In the rows, 128 means zero.
which system made each run:
N, run 1 (11 x 18):
136	144	111	138	138	153	105	134	151	142	116	107	135	144	117	105	117	133
130	137	104	149	140	125	85	125	130	130	131	140	133	139	124	115	125	115
139	133	138	125	127	131	99	135	135	107	137	134	149	158	130	112	131	127
148	149	137	142	114	118	119	145	130	127	135	151	135	138	130	125	140	110
141	128	142	121	126	118	131	116	125	124	153	152	139	142	143	133	120	125
130	145	142	128	105	118	151	130	136	120	142	122	126	144	127	137	124	121
124	133	142	133	139	130	142	112	119	133	139	134	119	125	134	152	129	112
117	115	143	131	130	131	144	127	129	121	148	112	112	134	128	137	130	150
105	131	128	138	122	138	143	132	121	120	124	125	128	108	119	142	137	125
119	101	127	126	153	134	142	130	121	128	134	125	125	117	126	119	134	126
118	105	119	131	113	122	133	135	133	113	109	118	121	119	124	123	128	141
Y, run 2 (11 x 18):
109	150	135	143	137	123	109	103	130	115	111	112	127	103	127	139	127	125
134	118	154	143	166	151	116	131	140	141	139	114	113	128	134	122	132	127
106	109	132	136	128	119	122	140	140	102	153	124	122	122	109	122	123	147
129	128	146	114	139	149	148	145	129	113	118	141	141	117	103	131	129	108
143	88	122	137	124	126	150	136	125	125	125	139	106	145	132	121	139	133
119	133	119	125	95	142	143	123	126	111	113	134	150	122	129	135	127	158
142	146	114	146	131	146	156	134	129	158	120	132	135	125	133	112	140	105
111	101	99	140	115	117	120	114	126	119	135	113	137	152	158	112	129	127
125	165	138	118	108	136	110	150	136	129	104	105	155	120	130	124	132	121
141	113	117	140	147	120	105	147	120	165	144	145	122	122	148	121	132	97
118	123	125	91	113	107	104	128	126	115	154	114	149	149	135	126	105	153
Y, run 3 (11 x 18):
107	125	147	104	138	117	137	114	125	106	131	97	139	128	136	135	122	103
133	114	156	128	129	119	123	147	132	136	108	108	95	110	130	140	137	129
115	101	129	124	135	144	124	132	122	141	143	141	125	100	133	148	117	159
126	137	116	109	138	134	162	134	132	135	139	116	130	126	99	113	115	138
123	109	105	129	139	117	139	114	121	110	101	129	119	125	114	123	129	105
141	113	137	126	127	150	117	123	129	120	94	117	125	138	142	128	136	154
131	142	118	155	124	138	124	140	134	144	131	141	132	109	123	115	134	149
121	124	110	129	143	138	136	121	131	125	149	134	157	142	130	105	119	109
133	131	127	124	110	110	124	136	137	105	111	108	130	152	123	112	131	110
137	125	138	134	117	136	102	140	122	133	109	148	132	117	145	147	134	117
141	131	129	125	125	134	126	139	127	154	161	134	133	142	141	125	122	149
Q, run 4 (11 x 18):
147	128	108	127	125	136	134	119	117	142	136	139	138	162	147	122	131	130
133	149	120	131	110	110	142	119	126	124	118	100	123	148	135	114	140	137
135	147	143	129	138	117	113	107	121	132	115	120	130	121	151	135	133	112
126	120	147	131	139	123	104	126	141	133	144	103	117	131	143	122	120	145
111	149	141	117	120	121	119	140	128	121	140	118	129	118	109	148	120	122
135	115	136	111	159	131	124	137	120	141	146	141	123	128	120	134	120	108
126	107	119	119	122	116	134	131	125	115	134	128	104	139	107	135	120	155
135	147	142	117	130	141	156	120	115	122	118	147	131	117	113	148	132	131
131	108	118	148	154	130	145	107	129	136	146	139	120	125	135	111	126	136
105	123	118	131	110	128	146	115	134	92	113	112	136	124	116	123	126	143
132	129	142	147	143	154	138	130	131	133	105	138	137	103	134	127	141	97
J, run 5 (11 x 18):
133	156	110	124	111	99	94	133	124	124	130	122	109	166	109	148	120	109
142	146	150	113	133	127	98	122	101	118	132	131	114	162	132	169	143	127
135	159	162	142	129	107	122	125	118	132	162	116	102	138	137	145	148	150
109	149	163	127	131	109	142	102	119	110	163	130	131	113	134	154	128	128
118	118	171	131	138	126	166	113	146	114	151	107	108	127	132	137	119	119
116	98	143	151	120	133	164	104	145	113	127	135	103	106	128	150	113	143
115	101	138	145	125	179	168	133	143	128	137	138	131	115	123	139	120	145
111	101	95	156	121	148	179	139	134	131	136	137	129	119	115	109	135	125
117	91	92	127	121	154	159	129	121	106	102	134	156	132	126	102	140	132
137	110	101	140	116	150	133	156	129	136	83	118	145	125	138	86	154	129
133	117	82	129	115	128	99	144	116	149	105	138	165	119	156	94	137	124
Z, run 6 (11 x 18):
127	131	91	99	120	89	157	107	110	129	135	140	126	124	108	131	103	133
150	124	128	101	143	116	134	100	117	114	79	116	115	140	124	127	127	124
155	140	149	148	142	141	105	120	141	152	97	123	108	109	138	130	130	145
115	148	135	138	145	146	111	110	144	142	158	125	145	112	133	125	106	149
104	139	120	128	150	116	138	123	134	105	153	113	131	130	95	112	122	107
125	94	131	141	144	125	111	130	124	98	113	137	112	138	120	131	142	99
143	105	157	142	119	159	122	151	140	124	126	147	122	134	135	135	137	149
124	142	113	144	108	139	154	131	129	136	158	155	143	126	120	133	121	145
119	125	101	124	122	116	166	105	119	112	136	121	140	154	130	113	128	112
135	122	124	139	114	127	130	132	126	116	84	104	117	142	138	119	151	117
135	129	132	139	119	157	109	145	127	160	117	126	138	119	160	132	137	137
H, run 7 (11 x 18):
144	98	104	147	130	131	108	135	143	118	94	109	130	155	140	73	144	132
151	136	113	138	106	123	86	133	124	132	100	154	163	127	162	103	143	130
159	136	128	120	119	123	118	162	134	166	148	125	151	152	161	85	137	123
153	156	114	107	107	67	102	140	116	139	138	127	132	155	139	116	130	106
163	160	164	90	138	122	97	151	112	145	129	126	129	154	137	148	137	101
151	157	163	125	145	91	111	134	119	162	157	122	83	121	130	148	132	133
125	171	171	95	134	105	129	121	116	121	173	138	126	118	106	168	112	142
123	142	167	118	170	122	166	126	131	116	158	124	96	116	80	148	121	105
108	110	156	144	150	126	140	81	135	89	139	146	89	113	101	179	104	132
103	122	158	160	129	184	168	116	159	95	128	137	117	102	89	154	115	153
88	93	94	184	134	159	185	98	140	109	142	151	123	103	106	127	120	127
Q, run 8 (11 x 18):
142	174	140	140	135	124	120	76	138	113	117	119	133	156	138	133	117	110
124	134	148	157	161	134	108	101	150	123	143	96	105	154	137	124	125	118
95	131	144	140	134	136	106	126	127	98	144	105	115	141	114	157	134	124
117	117	161	127	154	150	132	151	114	121	153	131	121	130	119	147	151	109
112	87	128	134	126	119	144	143	112	113	160	143	112	131	124	139	143	140
122	115	141	111	105	134	174	135	114	108	124	141	140	119	127	141	139	134
134	104	124	143	126	130	166	121	125	149	126	144	126	104	154	122	130	122
109	106	104	130	104	131	143	113	135	126	114	113	145	120	150	119	114	150
125	147	124	131	118	145	140	139	134	148	93	107	148	99	140	118	133	111
128	112	99	138	135	126	88	133	127	155	122	128	139	117	154	110	124	122
129	145	123	106	102	125	100	159	134	125	112	101	147	139	122	114	126	145
J, run 9 (11 x 18):
108	116	147	115	128	95	113	148	101	137	169	111	135	100	162	122	153	160
112	140	154	81	116	87	141	149	125	124	137	110	148	86	127	127	115	116
154	107	149	90	138	101	144	124	133	148	116	131	107	113	134	141	97	103
153	130	131	111	123	126	130	105	142	148	119	134	104	121	121	149	86	173
131	170	128	130	148	162	145	120	130	155	137	141	126	111	96	153	112	131
125	124	110	145	174	127	151	98	123	127	162	131	110	146	107	115	127	120
115	125	138	137	141	135	137	102	135	74	110	120	123	129	98	117	135	156
134	114	160	171	146	162	131	140	142	120	115	146	124	106	132	119	154	113
115	95	111	163	114	126	130	131	149	119	164	154	144	132	143	98	118	135
108	129	115	121	89	148	145	153	144	96	109	124	166	137	108	119	123	105
148	91	104	142	118	138	136	150	119	145	98	136	117	153	151	122	147	87
F, run 10 (11 x 18):
136	135	114	118	132	123	155	118	97	141	129	158	121	110	118	149	133	138
138	133	134	118	141	119	158	101	128	128	129	111	109	132	122	122	121	157
124	147	127	157	125	126	135	107	145	123	105	124	115	105	117	126	123	131
122	110	132	144	158	157	116	110	139	126	122	118	129	127	137	120	123	131
112	115	126	145	127	123	112	146	148	113	142	117	127	126	115	108	122	129
118	121	116	128	133	145	119	142	113	110	119	137	150	131	120	123	145	107
144	100	127	119	131	121	129	150	120	127	134	128	120	148	133	110	142	134
127	130	108	122	90	120	138	138	121	120	115	135	142	130	128	129	130	140
145	136	120	124	129	144	152	127	123	152	120	122	139	143	146	118	134	116
131	124	113	129	113	98	120	117	134	144	130	111	113	135	147	126	111	131
128	163	136	117	113	142	118	126	135	131	111	112	147	131	132	144	116	118
N, run 11 (11 x 18):
125	113	115	141	143	133	102	121	112	132	114	135	113	119	132	138	137	141
127	127	126	120	126	146	123	142	130	122	128	120	151	133	126	109	133	155
129	141	108	136	126	111	125	136	126	135	122	137	141	115	123	109	132	105
141	112	136	110	138	115	111	116	131	118	125	126	135	138	143	117	115	125
144	146	139	132	104	131	122	147	142	137	114	123	124	135	129	133	125	129
136	137	121	125	142	134	122	118	117	150	147	151	135	128	135	142	117	120
123	136	128	119	122	113	130	127	132	115	152	112	125	153	116	122	120	139
126	153	144	134	131	125	124	123	122	117	117	131	125	121	120	146	138	107
139	114	152	132	154	133	131	128	126	132	151	135	115	127	133	127	133	145
113	133	128	140	102	125	141	131	139	110	135	132	130	116	114	136	120	144
122	126	129	126	151	144	151	123	127	126	126	135	141	120	119	127	126	94
Z, run 12 (11 x 18):
127	161	167	108	138	117	118	115	128	98	83	115	137	93	114	138	130	109
143	110	162	148	165	134	119	125	148	160	137	145	106	90	143	137	110	98
101	108	146	130	121	135	119	116	164	103	157	118	120	124	110	146	82	163
113	140	113	131	151	157	161	130	115	111	127	149	121	122	67	155	133	103
137	63	117	165	155	126	144	103	122	120	136	142	88	151	147	116	142	134
120	131	141	150	92	170	133	129	143	87	99	123	142	135	120	126	147	190
129	152	91	166	137	167	174	135	115	164	138	160	157	110	128	108	152	98
108	80	95	144	105	101	139	110	145	113	140	93	141	166	173	73	121	133
119	161	113	114	79	156	113	176	126	108	63	100	162	136	107	128	155	110
157	111	95	129	144	131	114	166	106	216	150	147	135	129	178	109	140	88
117	126	122	77	79	78	90	139	140	116	151	80	149	162	146	108	96	191
H, run 13 (11 x 18):
130	88	131	137	127	159	159	130	126	101	104	140	122	117	114	116	147	183
134	115	100	145	118	137	177	101	126	121	100	150	148	105	137	96	134	146
134	111	100	131	115	146	153	98	147	126	101	115	158	157	159	94	111	122
134	141	95	151	105	134	104	125	148	137	83	106	145	143	147	100	124	105
130	133	102	139	123	143	78	146	123	161	128	124	156	139	169	112	135	114
133	136	116	116	113	100	87	170	119	147	151	106	138	150	145	99	144	138
149	149	135	86	128	89	97	165	94	135	132	135	144	133	132	122	151	109
169	129	171	89	151	96	110	145	110	151	140	126	105	137	144	134	135	124
159	169	173	96	126	83	119	126	126	140	141	136	103	111	116	154	112	147
143	171	169	99	163	124	152	120	128	143	165	143	116	113	94	157	102	114
120	136	152	131	163	113	145	91	141	109	164	125	80	134	87	162	96	124
F, run 14 (11 x 18):
106	116	124	117	139	123	100	110	120	116	120	86	124	135	142	132	127	143
134	149	154	132	120	134	109	168	142	130	115	115	136	111	120	115	141	125
128	104	114	116	145	132	111	130	109	146	137	155	149	107	149	128	125	124
128	129	130	91	118	104	144	140	135	116	145	113	140	140	113	113	109	131
144	149	119	129	121	123	138	127	118	134	99	153	125	117	116	143	132	93
151	105	134	113	147	138	123	107	127	142	130	127	107	150	142	138	110	154
120	165	126	145	100	124	132	132	152	125	141	128	131	121	105	131	109	143
127	143	125	141	168	150	129	102	113	136	132	136	138	129	136	131	139	98
127	107	149	130	135	94	107	122	140	106	147	109	100	141	129	120	122	149
115	150	142	139	106	153	125	140	129	99	108	149	154	107	113	146	138	124
141	89	134	136	169	149	146	133	119	148	155	143	124	134	145	112	141	122

runs to name:
run 15 (2 x 18):
127	145	166	100	125	149	138	146	121	128	126	114	153	137	143	150	136	81
122	111	136	148	131	99	123	132	132	158	137	103	78	112	143	145	125	116
 : H
run 16 (2 x 18):
128	144	100	105	121	108	133	112	103	103	130	141	165	142	123	103	136	143
152	159	144	123	128	96	138	123	131	122	108	109	134	132	138	95	144	106
 : N
run 17 (2 x 18):
143	131	122	127	126	97	122	110	132	123	136	138	104	141	117	133	110	134
140	147	145	119	138	139	124	105	124	111	115	132	125	143	121	149	125	131
 : Z
run 18 (2 x 18):
117	124	124	108	137	133	174	101	89	107	112	109	119	134	125	141	156	156
126	117	148	153	152	126	156	104	112	128	114	127	112	86	146	119	161	146
 : Q
run 19 (2 x 18):
134	128	133	147	128	152	127	141	153	133	132	130	129	147	123	125	117	101
121	114	101	149	114	126	124	120	128	116	133	140	121	151	125	136	124	125
 : J
run 20 (2 x 18):
152	146	120	145	147	134	107	130	152	159	122	113	115	134	121	100	116	133
124	141	112	143	127	127	82	109	140	120	134	139	139	136	127	128	106	134
 : N
run 21 (2 x 18):
132	118	88	125	112	108	116	133	98	118	96	150	116	123	111	134	142	146
154	121	138	106	144	163	138	131	109	143	115	131	144	141	148	120	146	154
 : H
run 22 (2 x 18):
125	132	119	138	96	145	172	125	100	136	116	119	124	132	151	141	166	167
103	131	104	126	134	126	162	108	100	149	136	105	151	105	159	113	146	135
 : N
run 23 (2 x 18):
129	134	120	127	116	88	128	142	104	136	110	105	85	126	122	142	152	122
141	136	142	106	120	151	116	128	111	142	92	116	130	114	145	149	137	171
 : F
run 24 (2 x 18):
158	143	102	121	135	98	169	102	137	141	144	133	105	149	99	105	100	150
133	147	107	134	134	117	108	71	119	93	83	124	124	150	125	135	126	126
 : Z
run 25 (2 x 18):
122	142	141	146	170	138	117	124	127	161	148	129	119	95	130	135	127	107
108	109	122	121	152	104	121	108	137	108	166	121	121	132	109	116	101	140
 : J
run 26 (2 x 18):
118	139	134	120	89	126	111	130	119	116	108	107	129	144	145	162	133	127
146	140	156	129	128	155	127	153	126	168	137	126	129	126	155	139	137	126
 : F
run 27 (2 x 18):
112	129	90	143	120	93	123	129	92	137	146	162	132	102	132	137	143	113
132	100	152	85	123	148	138	148	122	115	140	105	142	171	143	131	132	142
 : H
run 28 (2 x 18):
135	157	144	130	127	113	127	141	124	116	149	129	120	138	107	125	142	138
131	132	136	137	137	125	130	108	107	117	125	153	131	116	136	139	146	136
 : F
run 29 (2 x 18):
141	165	116	130	138	123	113	123	117	134	128	146	134	128	110	128	131	120
142	125	143	128	150	113	116	110	131	122	146	124	129	149	146	112	126	120
 : Z
run 30 (2 x 18):
154	152	142	145	101	122	132	133	140	157	137	120	117	158	160	133	130	113
111	148	111	128	106	118	128	92	115	130	144	119	136	142	152	157	114	132
 : J
run 31 (2 x 18):
130	123	129	114	144	127	160	121	114	114	120	142	116	113	96	137	128	136
133	105	125	141	150	139	152	104	124	119	122	153	119	112	119	126	128	144
 : Q
run 32 (2 x 18):
123	135	133	103	115	132	143	137	132	138	129	116	153	116	136	128	111	128
127	123	107	117	137	114	131	132	129	144	122	115	118	123	118	123	112	104
 : H
run 33 (2 x 18):
103	114	143	152	110	132	159	134	123	103	149	155	144	108	134	134	147	120
113	85	128	136	104	137	173	136	138	112	129	125	128	139	141	127	128	112
 : H
run 34 (2 x 18):
148	140	134	97	133	99	164	119	108	143	132	138	138	121	143	124	128	105
139	100	124	118	129	97	131	99	138	135	117	112	103	125	146	122	103	147
 : Q
run 35 (2 x 18):
137	147	141	131	121	141	139	152	137	116	104	136	119	121	90	136	132	116
151	108	123	148	142	132	133	118	119	136	148	167	121	147	142	127	133	121
 : J
run 36 (2 x 18):
122	154	120	139	133	135	149	106	143	130	117	128	130	102	106	124	109	136
112	117	111	138	152	150	134	102	140	123	142	128	140	138	123	122	108	116
 : H
run 37 (2 x 18):
148	152	140	120	146	124	108	93	120	135	133	110	138	151	162	115	132	156
132	162	155	145	106	100	112	120	157	122	137	130	142	112	142	115	115	125
 : F
run 38 (2 x 18):
132	138	142	129	133	111	91	148	127	149	161	146	126	119	137	146	121	100
130	127	147	90	135	109	117	131	120	127	172	127	127	148	125	148	107	131
 : Y
